In the rows, zero is written as 128.
Named moves, each a turn or a mirror, and the order they were made in; the first pair answered:
N:
[170  99 109  95 151 106 140 185 140 115 130 149 114 145 124 185 156 143
 152 190 132 113 149 120  81 172 117 112 130 131 119 213 127  78 121  38
 104] => [123  71 118 115 141 126 162 170 147 118 140 136 114 120 165 223 101 161
 145 151  62 124 169  95  84 139  84 141 105 120 161 204 153 109 100  87
 134]
[154  93 150 105 145 101 159  96  96 137 111 100 133 136 115  86 160 121
 126 164 171 122 137 130 146 146 134 101 135 174 102 141 116  63 111  96
 178] => [107  62 158 123 134 125 178  85 106 137 121  90 134 113 148 118 107 138
 123 127 112 132 154 106 152 117 103 134 111 165 141 136 138  95  98 146
 207]
[161 147 131 117 122 112 121 136 117 131 120 148 113 135 108 111 154 113
  98 136 156 112 100 130 131 161 139 133 117 149 125 143 133 118 134 118
 141] => [126 122 139 131 110 126 135 121 124 134 125 141 114 118 137 138 112 125
  91 106 107 123 110 113 133 136 113 159  94 147 155 135 154 145 123 152
 164]
[134 124 120 124 133 108 120 155 127 122 123 131 142 137 122 112 133 132
 153 147 154 131 143 165 135 141 130 105 138 141 126 130 113 108 126 125
 100] => [108 107 124 138 126 125 131 143 132 119 132 124 140 118 146 133  98 140
 153 118 110 139 151 147 140 120 108 122 120 130 149 121 134 125 116 157
 122]
D:
[153 166  86 169 123 165 152  98  81 107 175 172 157 113 174 141 125 115
  98 126 133 163 101 100 137  93 116 130 167 121 129 117 163 103 107 184
 176] => [145 156  67 146 152 137 146  97 115 104 180 154 167 125 164 157  76 129
 148 123 101 180 133 158 135 105  73 116 163 128 152 133 118 131  72 165
 146]
[144 143  94 114 160 145 158 152 100  93 148 164 132 140 137 150 150 110
 203 152 138 140 145 160  79 185 104 155 138 123 146 115  94 126 119 106
 101] => [146 147  96 117 155 115 139 109 119  97 127 151 127 146  99 113 167  93
 185 144 161 130 129 181 115 186 141 136 147 146 123 134  77 141 128  83
  83]
[108 108 138 152 104 134 133  94 131 133 123 120 117 111 136 111 129 134
  82  93 114 128 113  83 164 105 160 150 109 113 138 127 151 150 149 156
 128] => [ 99 104 131 147 117 145 145 122 130 128 135 127 120 112 165 145 103 148
 111  94  88 139 130  87 139 107 120 156 102 100 158 116 157 148 133 171
 136]
X:
[131 100 114 167 126 151 118 130 132 103 146  89 123 110 158 146 102 147
 142 125 106 105 120  60 115 108  78 169 154  68 126 108 121 179 119 151
 141] => [123 101  99 177 121 150 119 135 134  93 152  93 130 109 167 152  87 157
 155 122 103 118 123  84 112 117  81 156 147  76 125 100 114 177 103 158
 138]
[104 134 102 135  91 118 124 138  97 100 157 151 154 114 140 126 129 120
 138 112 159 144 118 160 114 129 150 100 115 169 102 131 113 110  93 131
 110] => [111 133 136 139  81 127 127 116  88 119 135 145 154 100 129 121 135 104
 108  96 156 127 116 136 126 108 164 106 115 177 108 145 149  95 114 138
 133]
[ 96 102  96 150 164 133 137 133 100  77 151 156 117 121 152 137 144 154
 156 144 108 145 133 152 138 129  93 137 145 122 115 111  95 146 126 153
 129] => [ 88  99 110 174 138 136 148 120  90  74 130 160 129 110 159 142 121 145
 142 130 102 158 127 160 142 116 115 133 129 142 119 118 121 123 124 168
 149]
[133 106 130 125 112 139 117 131 113 119  92 151 185 110 124 148  48 141
 149 133  90 130 122 132  95 116 108 107  96 124 162 123 153 110  95 133
 166] => [150 104 154 112 121 146 120 118 116 136  82 143 172 111 113 140  72 127
 125 133  88 103 117  97 103 105 111 120 105 118 162 136 179 111 120 129
 178]
R:
[140 132 108 118 141 116 116  98 157 173 116  99  80 124  98 108 178 139
 119 142 144 108 122 102 161 137 142 148 154 116 110 139 104 160 154 115
 114] => [127 121  89 111 156 110 123 113 173 163 130  95  89 129 115 142 126 155
 164 135 108 132 154 146 140 140 100 144 141 116 139 146  85 173 118 121
 106]
[119 102 164 205  90  91 121  97 156 121 112 129 180 123 124 144  79 140
 142 121  83 130 131 134 149 105 143 120 108 145 171 118 140 124 124 169
 130] => [137 116 169 201  89 104 129 125 141 117 111 146 196 124 134 152  83 138
 149 137  94 137 133 137 124 116 141 114 105 149 169 114 151  88 124 169
 144]
[131 138 134 134 155 135 145  88 143 114 158 143  95 143 116 121 121 110
 114 140 143 137 131 100 163 108 151 137 141 119 104 123 117 183 146 134
 151] => [121 131 121 130 163 135 150 103 152 107 167 141 105 146 128 144  83 124
 145 135 122 153 152 123 151 114 122 134 137 117 122 125 105 181 127 136
 148]
[140 110 131 112 132  95 120 136 159 136 113 103 157 147 121 118  90 120
 177 147 117 112 140 178 105 125 139 126 133 110 151 151 101 122  88 129
 111] => [165 132 145 116 122 109 124 154 134 137 109 124 160 148 123 114 117 107
 166 166 146 108 131 166  86 132 157 123 139 109 132 146 129  78 103 126
 126]
F:
[127 106 166 121 144 115 142 108 163 145 113  99 126 132 128 125  86 122
 105  87  84 141 145 152 140 104 102 121 132 149 159 154 152 136 133 116
 125] => [120 129 133 156  97 128 130 120 117 117 131 133 115 125 142  82 137 119
  72 108 154 154  88 144 151 126 178 107 137 152  99 103 132 124 139 130
 115]
[139 128 151 136 113 116 129 130 124 126  92 163 155 138 128 130 132 102
 107 139 161 140 118 154 139 117 155  99 123 167 119 141 161  58 132 114
 139] => [141 123 163 124 126 110 138 128 140 134  83 148 162 140 120 139 115 101
 116 131 136 132 137 161 137 108 126 105 119 166 138 160 160  68 134 107
 138]
[119 120  66  81 129 114 113 133 113 116 155  94 118 145 143 178  84 144
 150 114 121 128 155 177 102 168 118 106 160 130 121 118 143 117 134  86
 112] => [110 125  54  89 115 111 103 127 105 105 160 103 113 145 140 157 102 143
 141 120 140 133 134 178 111 172 146  96 160 133 103 107 129 122 135  86
 103]
Then:
Each pair is two moves apart.
[110 103 191 162  66 155 163  81 102 147  89 138 125 107 129 138 128  95
  73 108 116 112 100  68 155  69 184 144  87 143 125 140 211 104 166 161
 198] => [201 160 155  96 127 116 139 160  93 127  99 168 145 161  96 124 184  90
 157 191 200 114 116 165  94 153 166  88 139 150  91 152 132  43 155  67
 132]	D N
[142 131  98  86 153 109 111 108 105 148 131 144 167 145 112 160 144 116
 117 155 131  81 124 135 125 137 109  91 109 144 153 153 115 121 132  85
 136] => [114 117  96 100 141 117 120 105 109 143 139 144 172 130 139 181 101 129
 129 135 101  98 130 141 122 125  93 100  95 142 173 142 117 134 116 116
 147]	X N
[156 139 116 152 114 151 132 157 105 126 142 172 118 143 163  90 167 122
 114 189 184 134 110 123  90 161 163  99 145 131 106  86 128  82 124 123
 140] => [155 139 132 153 108 154 135 150 103 134 129 165 118 143 160  91 170 114
  99 186 179 128 107 113  96 149 166 103 145 137 109  94 144  80 129 125
 149]	X X
[107 124 137 151 117 121 130 113 131 123 126 131 151 130 129 137  84 123
 123 113 126 144 129 167 126 122 137 116 102 182 146 149 148  98 118 129
 153] => [117 115 153 130 137 120 129  98 149 135 120 111 136 131 108 132 103 122
 105 107 113 117 137 131 137 105 122 135 114 169 155 166 160 119 138 118
 156]	X R
[148 125 136  92 165  94 115 136 178 141  99  95 143 126  84 162 109 136
 179 142  94 101 162 151 127 120  84 138 145 117 156 179 149 137 124  83
 103] => [ 67 112 103 171  81 129 119 117 141 114 132 116 122  88 138 151  92 159
 127 113  85 136 114 101 161  95 142 157 112 111 134 104 153 175 104 175
 122]	F N
[124 144  94 151 108 153 126 164  97 104 147 152 122 125 163 128 165 146
 128 152 171 143  97  95 120 154 157 137 138  99 100  84 105 135 132 149
 121] => [118 116  92 121 155 121 126 152 150 121 147 120 135 134 155 163  98 158
 179 130 111 149 147 147 111 151  78 133 130 104 149 125  80 163  98 123
 106]	D F
[116 142 119 161 102 153 136 157  95 104 157 153 142 119 153 115 148 125
 121 159 159 161 108 124 112 141 160 118 136 117 110  94 131 100 121 153
 115] => [150 136 167 125 139 155 153 155 114 137 123 133 153 124 138 144 133 112
 134 151 127 136 145 122  89 123 108 124 138 119 154 142 176  66 138 126
 143]	F R
[105 129 111 128 123 118 133 130 126 122 152 123 118 122 163 139 133 137
 112 122 116 133 118  97 114 122 140 140 115 113 151 109 140 160 110 163
 134] => [116 132 116 120 132 118 138 142 128 121 148 129 135 127 168 156 117 138
 131 127 112 141 130 115  92 125 123 138 116 117 165 115 144 138 103 154
 136]	F R
[129 126 186 141 150 110 160 104 149 147  50  84 121 163  95 136  97 114
 117  97  97 151 158 142 122  89 126 107 142 153 143 165 168  99 144 139
 143] => [155 142 172 112 183  96 141 120 155 146  60  84 107 180  73 115 149 114
 129 126 128 129 157 137 121 113 115 105 168 132 122 170 139 108 156 104
 113]	N X
[102 128 147 165  85 117 126 166  83 150 120 143 138  82 130 113 135  99
 147 148 116 114 116 112  94 166 131 145 136 168 138  79 134  63 150 162
 167] => [102 117 158 160  96 112 131 153 106 160 104 128 146  79 125 124 100  96
 154 131  92 118 139 131  98 154 112 144 128 184 161 104 142  65 142 159
 170]	D X
[169 128 128 100 156 139 136 141 128 126  96 121 134 137 119 128 171 122
 171 143 143  65 132  73 105 120  88 151 143  93 125 137 144 123 153  97
 143] => [131 132  86 138 120 134 140 163 120  88 112 144 160 138 153 142 103 139
 212 141 134 130 138 159  88 136 100 120 116 132 121 106 102 102  95 123
 127]	X X
[134 153 104 129 146 140 120 152 145 111 153 132 145 137 117 127 134 137
 120 157 169 113 128 123 119 150  66  82 131 109 108 106 101 150 118 125
  91] => [134 152 109 132 141 135 110 138 140 115 146 133 138 134 106 114 150 134
 103 155 176 102 119 107 130 147  79  85 136 106 104 109 107 155 129 124
  92]	R R
[133 115 195 147 126 157 139 125 129 147 128 124 111  97 116 120 111 125
  80 127 114 115 132 107 150 102 160 168  98 136 119 138 190 113 129 126
 179] => [147 118 170 125 158 140 114 129 140 143 151 114  85 113  92  98 164 132
  88 148 132  89 124  94 161 120 145 169 120 106 101 139 144 164 142  96
 140]	X F
[117 130 104  90 169 138 151  89 101 121 120 140 129 170 136 171 165 138
 150 114 151 120 133 147 129 212 137 117 105 170 106 147 139  92 109 109
  90] => [ 78 105 116 109 153 155 161  66 113 128 122 129 121 148 158 183 137 148
 128  74 107 119 135 106 147 180 125 144  85 160 130 140 169 125 108 148
 116]	R N
[143  96 144 118 154 150 147 113 140 159 110  85 103 101 120 130  88 149
 121 105 106 111 130 141 116 102 135 119 119 154 161 122 177 134 135 128
 147] => [147 103 141 117 154 149 152 123 138 155 109  95 107 105 121 138  83 152
 132 108 109 122 133 159 101 107 131 115 120 161 162 125 176 119 127 121
 150]	D R
[157 148 137 121 131 104 168 157 139 107 132 136 146 124 120 136 123  90
 179 127 169  94 174 105  86 143 109 120 174 170 116 102 100 176 117 100
 136] => [165 148 149 121 131 104 167 145 142 117 123 130 142 124 114 128 138  83
 165 123 168  82 173  93  93 140 113 124 173 165 116 111 108 181 129  96
 137]	R F
[138 111 122 100 159  97 112 104 162 138 117  97 139 149  91 126 110 124
 150 121 111 129 152 163 154 125  88 114 126 133 140 157 101 147 118  90
 101] => [114 100 149 137 118 129 118  82 139 148 108 100 121 124 108 117 120 116
  86  98 102 117 120  86 179  89 123 148 116 125 137 139 162 148 148 143
 143]	D N
[142 148 157 134 116 118 127 129 112 136  95 136 141 138 109 107 135 116
 118 142 167 130 130 150 125 129 173 105 134 149 113 147 147  76 141 118
 127] => [154 154 137 108 146 115 113 143 120 135 118 132 126 146 102 105 161 122
 134 158 175 116 132 139 123 146 148 112 149 124 108 146 120 105 143  99
 107]	X X
[ 83 108 115 125 118 147 122 118 145 113 156 114 125 102 140 132  94 156
 149  75  63 142 118  90 140 114 118 121 112  94 144 113 113 185 102 163
 132] => [107 127 130 128 112 167 142 157 119 103 149 140 149 102 161 157  82 150
 165  93  72 157 127 107  99 120 110 114 110 102 149 112 143 117 100 170
 158]	X R
[120 109 207 145 146 158 160  79 145 111 107 142 151  86 125 137 140 106
 135  87 105 150 147 142 144  96 133 153 107 155 151 175 211  97 100 174
 116] => [132 114 193 132 156 140 124  60 147 115 120 128 118  93  92  90 210 102
 110 100 141 117 117 109 178 106 161 155 130 134 116 174 176 144 126 148
  81]	F X
[123 117 131 156 124 101 112 112 132 148 172 101 111 130 136 166 113 178
 121 121  91  98 171  85 165  71  99 143  98 120  86 126 125 180 146 111
  95] => [125 125 126 152 131 103 122 140 131 140 178 114 130 136 150 192  83 187
 156 131  86 119 188 117 136  83  76 135  91 126  97 124 118 151 126 110
  96]	D R
[135 142 117 116 138 103 111 124 128 129 141 130 140 143 105 111 136 135
 146 140 148 134 122 160 139 145 140 105 133 136 112 129  94 136 117 100
  99] => [100 115 140 141 120 124 133 104 132 133 137 115 141 121 136 137  86 140
 129 103  93 140 130 129 144 105 123 132 109 130 146 128 139 151 116 144
 136]	N X
[137  73 148 155  99 101 135  96 130 178 140 113 146 150 132 104 151  61
  79 118 188 122  95  93 140 108 182 127 116 148 181 114 183 129 128 173
 140] => [145  83 122 133 123  67 114  94 150 174 141 101 148 171 103  84 153  61
 106 132 202 125 100 146 143 131 181 101 129 160 172 127 128 151 111 133
  95]	R N
[120 141 132  94 138 140 148 141 138 110 125 101 194 162 151 166  56 152
 126 130 108 164 150 177  94 102  96 132 116 148 168 128 124 121 119 107
 138] => [103 127 139 109 119 120 135  86 153 120 102  82 185 158 118 127  60 132
  85 108 114 156 134 176 139  85 137 123 115 170 158 147 117 153 134 101
 126]	D N
[155 139 130 111 151 133 129 159 116 116 108 134 155 138 146 125 131 127
 155 140 163 122 146 164  94 157 121  96 135 139 141 145 138  73 119 114
 128] => [154 137 131 104 151 114 119 138 126 120 101 124 152 142 126 106 133 120
 149 137 171 114 144 172 107 155 128  88 136 154 136 160 130  86 122 102
 116]	D F
[154 150  95 117 147 129 103 169 100 111 153 146  95 133 120  92 205 131
 114 170 174 114 112 103 122 167 143 120 148  97  81  94  90 136 138 100
 100] => [127 144  83 147 115 146 129 195  83  88 164 169 125 126 166 132 140 144
 147 161 146 160 129 151  88 167 131 107 119 116  96  67  95 102  95 139
 118]	D X
[118 120 104 128 142 130 135 140 123 128 144 134 111 123 139 138 110 137
 138 123 123 144 125 131 132 137 123 117 123 112 122 116 102 162 105 140
 120] => [115 118 106 131 137 124 130 122 131 132 137 131 110 123 125 123 111 129
 126 120 125 140 117 128 148 131 138 115 124 121 116 116 100 166 114 132
 115]	D N
[121 124 154 128 147 143 137 150 167 155 103 120 149 123 136 150  92 133
 109 133 112 136 135 118 146 108 112 129 132 123 126 153 167  98 130 128
 150] => [135 131 148 118 154 124 117 134 175 161  97 117 133 126 112 121 129 122
 100 144 143 120 120 116 164 117 133 120 149 125 105 162 144 113 144 102
 127]	N R
[132 144 127 121 127 137 147 155 109 126 135 146 140 125 136 128 124 117
 141 145 149 123 121 127 113 132 135 127 132 129 120 124 135 101 133 119
 139] => [108 127 132 135 119 141 144 122 123 134 139 129 124 114 132 120 122 116
 115 121 130 117 113  94 143 109 140 141 120 120 122 125 141 141 136 137
 144]	R N
[127 135 133 126 120 110 117 108 149 130 142 132 126 115 126 124 148 125
 103 102 139  79 103 130 155 127 132 148 141  94 119 147 114  97 124 142
 148] => [122 129 127 114 137 111 128 128 158 127 153 131 133 122 139 143 116 136
 136 100 123  92 124 148 141 130  96 150 138  88 138 143  99 103 103 142
 146]	D D
[103 103 133 123  60 152 140 138 120 133 137  96 129 150 125 108 111 134
 135 114 109 117 136  91 156 139 159 121 135 120 120 142 186 154 134 112
 136] => [101  99 129 116  73 152 141 142 127 134 145  89 128 154 126 119 100 143
 148 109 100 116 150  97 150 137 139 124 135 116 128 144 180 164 130 108
 134]	R X
[121 112 122 141 111 109 135 100 149 160 123 106 117 140  96  86 133 148
 113 119 142 127 120 157 158 118 155 119 117 146 104 149  96 134 117 109
  99] => [ 95 101 122 149 104 130 142 100 143 162 142 104 101 126 121 102 130 162
  97 102 112 125 122 113 160 101 139 145 107 124 113 133 115 160 115 140
 117]	D R
[153 129 131 119 107 132 114 119 135 126 121 113 162 115 102 146 134 115
 135 112 137 115 130 131 136 119 155 111 142 130 138 141 112  93 128 116
 127] => [142 119 136 112 117 138 118 118 141 137 124 105 155 109 107 153 130 124
 132 100 113 104 134 109 143 105 134 130 143 114 150 144 121 110 130 123
 136]	N X
[145 133 113  84 167 121 159 165 100 127 170 115 152 146 129 202 109 123
 114 175 106 126 168 111 119 180  66 141 110 103 159 136 153 121 106  95
 138] => [154 154 100  91 162 120 149 177  79 119 179 136 148 153 133 175 149 118
 106 195 147 123 145 104 119 195  96 134 117 103 128 117 145 108 111  92
 130]	R X
[114 147 145 117 131  66  82 137 138  85 102 133 156 181 117 100 103 113
 118 160 130 177 129 189 134 189 174 100 144 167 111 160 106 123 157 121
 110] => [ 82 114 187 130 122  97 105 107 149 107  89 111 140 151 137 131  71 117
  84 113  61 161 139 119 152 138 148 145 123 145 153 171 172 148 172 168
 161]	N X
[148 131 121 108 148 138 143 172 122 123 135 144 136 132 155 157 131 145
 146 146 123 130 135 109  83 144  78 139 121 113 149 123 151  99 126 132
 145] => [155 132 134 126 121 140 134 148 112 130 119 147 122 124 140 125 172 124
 104 147 153 113 106  72 111 136 125 139 125 117 123 120 169  96 156 133
 149]	X R
[161 127 130 165 115 158 179 128  81 131 130 178 133 133 124  99 171 108
  86 138 176 140  79 119 146 132 191 141 127 120 123 120 206 110 145 153
 170] => [201 117 160 110 176 120 173 108 132 164 100 143 147 151  76 114 154  99
 120 135 152 121 124 164 142 132 132 133 143 136 160 192 194 117 151  91
 150]	F N
